One turning vector, and how many ticks it has turned
The counts run from 0 to 952.
[ 21  -8 -17  15 -24  26 -21  37  47 -36   5   5 -18  -3  27  23  55  -8
   6 -18  12 -21  22   0   7  -8  16  20  26 -39  76 -37] : 890
[ 28  -2  -4  18 -47  30  27  33  54  12  15  38 -42 -26  19 -13  45  28
 -14 -36   1  16  23 -20  44 -25   4  27  28 -29   7  23] : 44
[ 11  -2 -18  22 -21  13  25  39  34 -14  12  16  10 -11  25 -21  73  33
 -20  -8   2  39  12 -56  20 -21  17  30  41 -26  26   5] : 239
[ 21   5 -27  10 -45  33  -3  46  50 -13   6  25 -28 -15  10 -17  36  15
 -15 -11   3  -9  28  28  71 -26  20  32  22 -25  39   3] : 36
[ 32   3  -5  37 -27  23  31  32  -3 -15  27  -2 -11  15  36 -20  49  33
  18 -32 -27  33  25 -27  37 -19  16  39  29 -14  40 -10] : 49
[ 41 -12 -21   6 -57  24  12  33  72  -3   3  35 -25 -21  17   3  38   5
 -23 -24  29  -4  25  23  45 -20  -3  21  16 -22  33 -10] : 35
[ 49 -17   7   5 -60  -7  30  23  29  -6   4  16 -29   2  61 -13  50  25
 -12 -43  13  40  39 -13   1   6   4  27  29 -20   9  -8] : 874
[ 16   0 -18   5 -41  24   0  54  32 -27 -17  19 -19  22  41 -17  35  30
  -2 -23   9  38  11  15  27   0   8  33  32 -37  47 -30] : 455
[ 40  -5 -32  13 -62   8  19  19  29 -15   3  27 -16 -23   2  14  40  17
 -47 -28  24  14  26  40   9  -5 -13  64  22 -20  13   3] : 357
[ 51  -9 -15  40 -32  14  39  10  32 -16  31  -9  -4 -22  36  19  55   2
 -22 -38  34  18  15 -25   8 -29   1  23  33 -26  27 -24] : 467
[ 41  -3  -1  32 -44   0 -13   7  19 -50  35  23 -39  25  33  12  48  23
 -18 -49  12 -16  53  -3 -12  -6   5  18  17 -23   6 -27] : 288
[ 31  -4 -12  26 -13  18   4  34   9 -25  46 -13  -2   2  18 -12  60  13
  25  -5 -31 -26  38 -22  19 -28  21  30  25 -13  68 -20] : 143
[ 15   3 -26  35 -38  30  15  34  11 -11  18  60  -8  25  -6 -21  39  39
 -13 -24 -33  16  27   1  31 -14 -13  59  10  -5  35   8] : 320
[ 20   5 -24   8 -32  34  -1  40  29 -26  -6  11 -10   7  36  -5  43  27
   3 -20  -7  43   4  12  61 -12  20  43  22  -7  43 -22] : 625
[ 22  -3 -13  43 -25  20  25  22   8  -4  20  10 -40 -15  22  33  53  21
  -2 -46 -17  -8  12 -18 -13   4   8  59  54 -31  55 -13] : 47
[ 18  12   3  33 -30  24   8  34 -22 -44  30 -16 -23  14  33 -16  51  35
   5 -29 -29  16  37  -7  22 -10  27  52  36 -34  26  -6] : 380
[ 36 -14 -26  -6 -22  -2 -10   5  35 -31  13   8  -2 -11  49  32  79  19
 -12 -26  -9  11  14 -26   3   1  26  37  25   2  38 -47] : 267
[ 33  -8 -25  35 -24  30  21  47  20   1  35   1   3  -2   6 -26  37  16
   0  -4 -17  -8  14 -11  47 -33   6  47  40 -16  71 -12] : 142
[ 40  -4  -7  27 -34   9 -18   7  37 -43  25  33 -23  21  36  29  63  13
   3 -50  13   7  47  -8  -1 -10   4  14  -1  -3  20 -35] : 127
[ 39   1 -16  19 -61  25   6  29  43 -10   8  53 -37  18  15 -17  28  33
 -24 -43  -3  24  31  21  45 -15  -9  32   7  -6  11  -5] : 290
[ 39 -11 -32   4 -39   4  14  25  44  -3  40  24  -1 -19  -1 -37  48  31
 -29   3 -20 -21  36 -12  54 -36  11  25  10  16  18   6] : 337
[ 36 -25 -29   9 -28  -6  -7  22  59 -33  16  34  26  10  31   4  69  10
 -14 -12  16   0  25 -31 -14  -8  -8  17  25 -13  56 -35] : 920
[ 49  -5  -9  27 -49  19 -12  15  45 -25  32  39 -15   0  14  27  54  -7
   7 -33  21 -28  58  23   5 -17 -10  29 -12 -15  36  -6] : 555
[ 35 -16 -14  44 -37  17  30  29   8   1  16  35  -3   6   7   6  33   5
  -3 -29   7  -1  24  20 -11  -3 -22  57  32 -25  69  -8] : 56
[ 44 -20 -20 -10 -53 -16  18   1  36   9  20  23 -25 -56  32  23  69  11
 -25 -18 -12 -18  40 -10   0  -3  11  40  16   0  21   1] : 602
[  4  16 -22  28 -26  42 -24  54  16 -52  22  11  -5  14   0  -4  46  16
   1  -2  -5 -18  32  16  43 -27  12  42  20 -33  48   0] : 558
[ 27  -2 -30  43 -43  30  21  50  30 -16  15  38  -3   9 -15  -4  30  15
 -26 -21  20  -2  14  25  18 -20 -30  53  31 -33  56  -7] : 226
[  7  13 -26  31 -33  32  -6  26  23 -30  11  37  -3 -21  -6  53  74   4
  -1 -15   2 -12  26  -1  -3  -8   2  62   7 -25  47   5] : 822
[ 33  -5  -6  43 -35  17  12  15   3 -18  32  31 -18  -8  -8  34  48   3
   0 -30  -8 -32  48  15 -15  -9 -13  65  18 -20  44   3] : 55
[ 53 -10 -32   5 -36 -13  -8 -10  41 -43  34   8   6 -17  28  24  64  12
 -41 -19  21 -15  40  -1   0 -17   5  30   5   8  14 -28] : 856
[ 29   2 -12   9 -41  -9  10  38 -14 -42  39 -17  12   5  26 -50  52  47
 -19   5 -13   7  44  -8  21 -14  23  54  33 -24  12   1] : 939
[ 38 -19 -22  10 -32  -9  32  41   2 -17  15   6  20   7  13 -25  39  33
 -40 -13  -4  10  12   5 -17   6 -11  58  51 -28  50 -16] : 86
[ 13   7 -14  35 -20  35   7  54   3 -21  36  -7 -22  -7   4 -25  38  26
   2  -4 -29 -24  23   2  42 -26  24  57  45 -39  47   3] : 473
